Rotation paths and how fast each direction turns (degrees each step):
Each turn is a multiple of 5 degrees from 10 to 175, or 0.
Each row of a path follows its step; steps can be skipped.
path 1
step 0: [ 10.6  25.7 -10.0  14.0   1.0  -8.8 -25.1   6.3  -4.3  19.8   7.4  10.0
   9.3  -0.3  -0.3  -0.9 -10.8  -5.0  10.2  12.5   6.6   1.5   0.3 -12.1
   8.1  11.1  -5.5   0.9 -11.3  18.8   8.1 -11.7  -6.8 -26.0]
step 1: [  4.6  18.2   5.9   7.8  10.8  -2.9 -25.9  25.2   4.6   7.2   9.5   9.5
  -3.8   6.5  -0.3 -10.4  -7.3 -15.7  24.0   8.5  10.0   4.6   9.0   0.7
  13.1  13.7  -6.0  -2.3 -12.4  13.5  19.1 -11.0  -8.4   4.9]
step 2: [ -6.7  -4.2  12.0  -5.4   0.5  -9.1  -2.5  31.0  -3.8   4.7  16.3   8.6
 -20.8  -8.8   5.0  -0.9  -3.2  -2.0  26.3  -0.2  -0.6   8.9   7.1  -2.1
  18.1   3.8 -15.8  -6.7 -17.9   9.2  20.4 -12.9   1.2   7.0]
step 3: [-10.4 -10.5  -4.8  -8.7  -4.1 -15.7  -4.6  20.6  -8.0   6.7  15.9  -3.7
  -9.5 -14.0  11.7   6.3  -8.7   7.8  14.2  -3.1  -1.1  14.4   3.5 -18.3
   2.5  -3.9 -11.6   4.2 -14.0  11.1  10.9 -23.3  16.4 -17.2]
step 4: [ -5.4   2.6 -14.1  -0.9   2.7  -3.5 -28.3   4.2  -9.5  14.7   6.0  -6.8
  -2.7  -6.6  -5.1   6.4 -13.5   2.7  14.2  -7.0   0.8   6.3   6.6 -17.3
   1.7  -6.3  -0.4   8.2  -2.1  28.7  -1.0 -20.8  13.8 -26.0]
step 5: [ 16.8  12.0  -2.4  -2.3  10.8  -0.7 -24.0   3.0   9.6  13.5   5.7  -0.2
  -3.7   7.3  -4.3   3.4 -21.1   1.8  26.7  -2.3  -1.3  -6.9  14.4   0.4
  15.0   0.9   6.6   2.9  -0.4  28.5   0.3 -19.1  -1.8  -8.5]
step 6: [ 10.2   6.5   5.4  -9.7  -6.1  -7.9  -9.2  17.9  16.9   9.8   5.6   2.1
 -11.3  11.7  10.5  -7.6  -2.1  -1.9  25.6  -8.4  -4.8  -2.3  15.2   9.1
  30.2   9.5   4.9  -2.3  -2.6  14.4  11.9 -24.7   0.0   3.0]
step 7: [ -7.3  -4.0  -1.2  -6.8 -31.3 -18.9   2.2  19.8  -1.4  10.0  13.1   4.1
  -5.7  -2.2  11.8   5.9  10.1   1.1  12.9 -10.9  -0.6  -0.3   6.3  -0.8
  27.4   8.9  -6.0  -9.6  -9.0  13.0   7.2 -21.7   6.2  -8.3]
step 8: [ -5.8  -3.0 -11.5   6.4 -26.3 -25.5 -20.6  16.4  -9.5   3.5  12.1  -2.6
  13.8  -6.9   6.3  16.3  -4.7   1.9  -1.2  -6.6   7.7   2.8   7.0  -5.5
   2.0   7.2  -4.2  -8.6 -11.9  21.1  -1.2 -21.9   7.0 -12.9]
step 9: [  1.9   0.5  -9.0  10.9  -1.0 -11.2 -43.1  12.4  -2.6   4.2   1.2  -3.8
   5.4  -8.4  -9.8  10.7  -9.8  -1.6   5.7  -8.7   4.7  -2.3  16.2   0.0
  -1.6  -1.7   5.3 -12.5  -5.7  27.7  -0.3 -17.3  -0.2   7.0]
step 10: [ 18.8  -7.6  -1.5  -4.8   9.6  -6.4 -22.6   8.7  12.8   7.0   6.0   8.5
  -5.7 -13.5  -6.8   3.6  -4.8   8.6  16.4 -11.0 -10.0  -0.6  22.7   5.0
  12.8  -3.0   2.7 -16.2  -7.9  17.2   7.1 -20.2  -4.6  17.9]
Directions:
[ 2.1 -4.9 -5.9 -7.4  5.3  2.7 -9.4 -5.6  1.9 -0.6 -2.8  0.1 -9.4 -8.6
  2.4  0.2 -7.0  5.3 -2.9 -0.5 -5.2 -0.9  5.3 -3.5 -0.3 -5.2  5.5  1.7
 -2.3 -4.0 -5.5  3.2  2.3 -3.4]
60
[ 4.2 10.8 -4.5  2.3  7.5 -5.5 -4.5 -6.9 -0.8  3.3  4.6 -0.4 -3.4  0.1
 -3.8 -1.9  1.3  1.2  0.7  4.2  6.1 -6.1 -3.1 -4.1 -0.2 -4.2  4.7 -1.4
  7.5  4.2  0.5 -2.2 -3.4 10.8]
80
[-4.6  2.1 -5.0 -8.6 -2.1 -6.7  7.0 -1.5 -4.7  0.2  3.4  2.5  1.5 -6.6
  0.4  0.0 12.6  6.4 -5.2  0.9 -1.8  1.6 -3.5 -7.3  3.7 -1.2 -1.4  0.9
  2.8 -4.3  0.8 -6.7  3.7 -5.8]
85
[ -2.6   2.8   5.6   0.2  -3.5  -2.4  -1.1  -0.8 -12.9  -5.0  -1.5   3.7
  -4.1  -2.2   6.9   1.7  -0.1  -6.2   1.8   5.1   5.1   5.6   3.2   0.9
   0.9   2.3   6.1  -0.4  -4.8  -4.4 -10.5  -5.3  -2.9   5.5]
60
